(in the rows, 128 means zero)
First come named turns, each shown by rows before and after it. For each pair of rows after them, which turns, in which order, take the first row to the second? The first pair is done for you.
tanur:
[140 153 146 124 147 126 156 143 148 143 122 134 132 141 136 124 131 136
 114 145 131 143 132 103 147 146 145 135 114 113 145 136 108 109 135 120
 121 125 133 120 137] => [158 140 141 149 141 134 131 144 143 152 133 132 133  99 125 127 135 138
 122 145 119 132 112 125 149 128 135 135 110 125 129 141 119 121 150 116
 108 134 120 119 136]
[135 166 149 100 158 135 183 131 121 146 123 136 130 160 187 126 130 132
 110 130 140 137 151  83 124 156 158 145 137 110 145 145 120 133 126 105
 149 120 126  85 133] => [179 160 143 151 159 148 149 126 131 156 153 130 136  87 181 132 133 124
 130 135  91 113 132 107 150 130 143 148 138 139 119 136 144 120 145 101
 111 119 106  83 151]
[141 151 138 112 162 155 116 117 158 125 173 129 106 117 153 131 112 104
 119 154 119 169 167 126 147 146 154  94 110 136 109 153 130  55 105 127
 114  61 132 155 135] => [135 103 129 164 140 152  62 110 113 149 168 130 132  66 107 121 119 104
 121 132 117 123 103 169 156  97 124 107  94 152  82 157 141 112 134 134
 120  93 115 143 132]
fuzo:
[169 145 110 122 118 148 119  92  88 112 139 124  80  94 186 129 111 122
 156 132 121 115 124 125 128 132 125 120 146 157 107 148 131 129 141 159
 127  97 141 137 139] => [169 157 119 125 126 156 121  85  84 123 128 136  86  95 182 129 112 114
 148 126 117 115 123 138 136 129 131 130 142 158 109 154 129 142 142 156
 126  96 137 129 143]
[155 179 162 115 136 109  93 128 107 138 104 120 166 106 102 130 130 136
 128 136 103 139 111 138 157 132 131 155 149 119 111 138 148 157 177 172
 123 135  80 146 135] => [134 143 149 130 109  97  85 128 100 145 108 119 161 108  89 130 127 145
 133 136 119 125  91 138 143 116 103 140 150 123 101 124 147 162 178 172
 129 139  86 149 133]
[102 128 133 107 140 108 157 147 142 106 134 134  99 154 118 125 132 137
 130 124 128 136 137  88 124 112 151 123 125 131 128 120 114 134 132 108
 148 142 118 133 128] => [114 137 138 115 148 104 154 140 144 105 129 133 100 152 114 127 134 133
 124 126 119 141 139  94 125 116 167 134 122 127 135 119 110 137 136 112
 143 133 118 130 130]
kozi:
[152 154 153 116 164 101 137 154 167 158 143 143 137 116 147 138 142 139
 127 143 111 139 170  95 145 126 152 116 123 135 129 118 142 110 124  93
 109 120 103 125 145] => [159 148 146 126 145 102 106 153 166 123 143 143 119 114 123 147 138 141
 136 142 111 148 166 116 138 127 137 100 124 149 128 118 148  84 116 113
  92 108 113 158 136]
[110 106 110 117 106 112  91 137 118  83 125 129 101 146  89 132 120 140
 142 139 149 149 124 158 105 138 116  93 119 144 135 127 122  92 119 165
 113 120 150 177 102] => [ 77  91 112  94 111  95 145 149 125 129 110 125 133 189 123 125 138 144
 126 136 169 131 119 106  97 132 120 117 114 108 139 124  98 143 132 130
 156 149 142 126 101]
[152 192 116 113 136 203 141  75 101 119 132 126 114 127 178 121 104 104
 161 114 130 140 142 137 143 146 140 160 187 128 142 155 128 130 133 163
 176  94 122 120 131] => [134 173 115 116 118 191 118  78  97  92 128 127  97 134 167 127  98 101
 168 113 147 155 134 138 129 145 121 126 192 136 145 142 129 114 120 182
 165  90 141 149 120]
nafun:
[111 157 162  69 154 177 182 139 114 100 127 123 149 152 157 122  96 119
 163 135 187 138 146  93 145 133 115  95 170 125 133 112 106 106 142 132
 160 173 135 135  98] => [118 140 148  97 129 189 153 133  98  87 138 118 136 118 146 121  86 117
 181 135 187 138 125 109 143 120  89  80 182 142 128 113 111  99 145 150
 158 169 144 148  95]
[146 116 119 138 106 159 130 118 108 130 159  84  90 138 175 106 100 116
 190 116 131 119 131  75  93 144  62 134 221 144 141  77 124 131 136 124
 168 111 160 137  84] => [148 141 127 111 132 152 168 125 130 147 154  83 109 170 199  98 109 122
 167 117 126 114 152  46  95 161  87 144 213 119 149  87 113 137 131 100
 173 106 152 108  90]
[ 99  98 128 125 128 112 141 133 129 138 134 126 155 142 128 137 150 138
 128 120 135 127 123 109 122 112 135 158 121 101 119 127 110 173 150 102
 145 160 118  89 115] => [ 94  88 124 140 126 126 111 123 106 122 130 129 143 134 109 133 138 132
 139 111 136 124 103 131 118 105 119 147 134 115 125 127 111 179 150 127
 148 160 131 109 110]
[144 137  97 172 151 157 128 102 102  75  93 122 136 144 121 157  96  88
 135 179 110 128 117 130 163 144 151 179 109 104 139 127 175 107 109 147
 168 105 185  94 126] => [169 134  97 189 149 166 123 110 113  84 120 130 127 116 131 159 101  93
 152 179 102 119 118 128 172 138 145 170 120 116 122 110 177  97 109 127
 150 107 160  93 131]

Each pair is 2 to 3 turns apart.
[107 110 138 137 132 134 116 130 110 184 114 126 137 127  98 119 123  98
 105 113 155  75  80 192 114  86 144 151 126 107 104 152 143 223 161 115
 131 154 124 115 134] => [107 161 152  79 154 122 189 146 154 168 108 122 132 191 147 119 129 105
  92 124 159 105 144 124 104 127 181 149 122  70 141 148 123 185 141  88
 147 132 133 107 135] | nafun, nafun, tanur
[197 183 115 169 153 172 138 117  93 118 140 108 135  56 108  98 163 144
 108 119  90 129 115 142 143 140 143 145 155 145 142 172 197 105 138 115
  91 113 120 118 118] => [157 177 106 136 143 150 131 115  89  76 110 111 109  98  75  97 150 147
  96 118 122 162 125 159 112 160 141 117 149 140 163 182 183  79 118 152
  87 102 161 164 100] | nafun, kozi
[194 213 133 108 158 163 183 100 153 129 158 129 116 136 211 134 124 103
 132 132 101 154 182  68 150 168 154 141 166 132 153 121 132  72 109 106
 141  88 120 115 147] => [183 107 103 204 109 164  94 108 109 171 178 133 136  39 148 126 121 111
 161 122  93  87  78 138 157  79  87 131 161 174  89 102 151 144 148 106
 124 143 102 108 143] | tanur, fuzo
[129  85 120 170  82  84 102 140 117 117 174 113  68 100 134 121 111 139
 155 168 156  78 119  98 144 145  94  74 105 134 134 108 140  81 137 111
 133 140 102  83 139] => [ 85  94 132 136  85  82  86 118  73  87 122 116  76 151 102 108 104 136
 126 148 194  97 116 122 121 158 105  77  91 109 158 137 127 107 118 153
 162 138 141 101 117] | nafun, nafun
[126 146 156 164 158 158 204 134 139 154 118 114 134 111 147 124 149 153
 112 140 136  97 149 101 119 103  89 157 163 123 140 173  77 192 171 123
 184 168 136  32  96] => [140 153 143 190 153 189 152 108 103 128 109 113 119  83 119 122 141 138
 119 133 134 101 130 148 130 104  75 153 173 142 140 193  86 190 161 164
 174 148 152  53  93] | nafun, kozi
